In the data rows, the value 128 means zero.
Some points, one per row:
[170 184 128  91 132 105 105 145 155 108 115 107 123  98 106 116 141 149 211 143  79 107 123 111]
[138 140 120 120 130 136 132 123 116 142 128 141 123 152 129 133 128 106  96 106 150 120 135 121]
[ 77  71 234  65 153 118  77 105 161 147 143 175 191 131 101 167 218 170 103 171 155 163 116 109]
[138 139 132 104 128 122 120 134 132 127 131 124 131 117 110 125 137 132 154 120 110 121 129 120]
[123 114  98 127 152 109 110 112 134 130 133 142 166 136 137 135 136 156 161 134 141 134 133 130]
[123 122 138 127 103 145 149 133 102 126 139 119 116 117 130 115 136 133  99 107 120 132 131 121]
[166 134 165  12 160 111  93 104 155 143 136 159 183 133  98 158 121 147 178 163 154 154 130  67]
[128 123 101 122 145 111 124 116 130 132 125 139 139 145 132 140 110 122 135 141 149 135 125 140]
[ 99 129 107  87 121 132 155 111 106 145 133 143  94 149 130 139  63  92  86 138 167 136 128  62]
[124 110 134  92 123 131 138 122 122 135 128 137 109 137 124 136 112 114 118 138 140 134 124  90]
[164 186  83  34 163  57  93 107 138 127 121 149 135 142  96 149 110 114 218  92 138 100 135 125]
[139 148 164 110 151 104  89 128 160 123 120 135 142 125 115 140 149 138 158 149 119 127 124 146]
[189 139 167  90 145 108  92 152 172 105 117  98 151 101 105 130 115 123 139 201  86 134 107 118]
[156 135 109  96 157  94 103 109 158 127 128 145 144 140 132 145 105 131 167 161 137 127 125  92]
[129 138 113 182 144 129 123 137 137 128 119 124 120 134 129 118  99 127 165 135 117 110 139 123]
[146 142 114  73 152  91 112 114 154 128 112 137 122 137 110 146  96 114 189 141 134 118 124 112]
[120 104 115 174 108 155 156 140 105 115 142 108 147 112 147 109 119 143 100 115 120 141 136 146]
15 more points follow, each with its number after it:
[145 126 111 129 129 136 119 132 134 119 131 124 149 115 131 122 121 137 152 147 116 130 130  96] 0
[133 148 119  69 162  81  73 121 157 126 125 130 174 122 124 140 164 150 178 157 122 134 121 187] 1
[153 151  93 146 132 118 114 134 146 119 120 118 134 114 137 123 129 134 147 116 108 108 131 128] 2
[122 135 137 185 115 146 142 135 123 122 123 117 111 122 139 117 134 132 106 123 122 131 128 155] 3
[107 102 137  34 150 112 114  96 133 158 141 163 128 160 148 160 116 113 121 151 182 144 127  94] 4
[122 131 141 103 143 113 122 122 147 138 119 140 127 144 117 144 120 118 133 138 144 125 124 121] 5
[182 189 114 214  91 154 162 168  96 110 100  86 119 122  82  86 135  95 135  57  89  94 125 181] 6
[132 134 104 199 116 160 158 141 104 132 121 114 103 141 133 115  95  98  76 111 137 120 128 149] 7
[157 125 135  21 144 110 110 111 138 143 132 145 142 131 101 152 106 132 155 181 147 157 113  82] 8
[106 128 113 194 117 144 144 143 117 124 123 115 113 122 138 112 113 117 122 101 117 111 138 151] 9
[139 108  76  47 133 139 137 131 115 150 150 123 147 124 137 124  88 122 177 135 131 121 142  85] 10
[116 123 124 153 115 142 148 130 119 129 126 124 101 131 136 125 110 115  94 124 133 126 126 119] 11
[ 76  89 119 195 101 179 187 139  85 130 145 116  90 137 168 111 101 113  60 135 141 142 131 155] 12
[198 195 188 175  73 176 129 162  99 106 126  82 140  88 127  83 221 153  80 117  73 137 120 185] 13
[126 125 128  93 127 134 128 132 140 133 119 125 127 126 127 132 122 120 134 148 130 130 124 108] 14
Which of these numbered points is nearest to each point below, looking only along the 5 directions in which the first points spread most? Its number follows each.
[ 92  98  90  98 146 100 126  98 117 144 138 165 122 154 131 145 106 127 154 110 161 128 136  78] > 10
[151 138 181 166 178  70  53 122 189  99 107 138 184 124 100 149 170 159 155 168 113 140 112 190] > 1
[110 124  77 160 110 169 166 147  81 136 136 117 136 143 135 109 113  92  83  86 138 118 142 154] > 7
[110  93  93 125 163  93 118  93 148 137 117 170 145 166 135 167 106 133 135 148 181 141 117  97] > 4
[146 113  93   0 156  80 101 101 137 149 136 144 162 137 110 157 142 150 178 168 151 148 104  99] > 8
[129 126 178 133  86 159 145 147  92 116 144  95 141  90 128 104 210 166  84 113  97 155 119 211] > 13
[120 137 196 176 176  60  81 112 181 105  91 145 157 150  74 158 158 140 140 138 133 143 116 185] > 1
[131 130 138 138 111 142 153 132 111 126 123 128  95 134 119 123 111 106 117 102 130 117 129 111] > 11
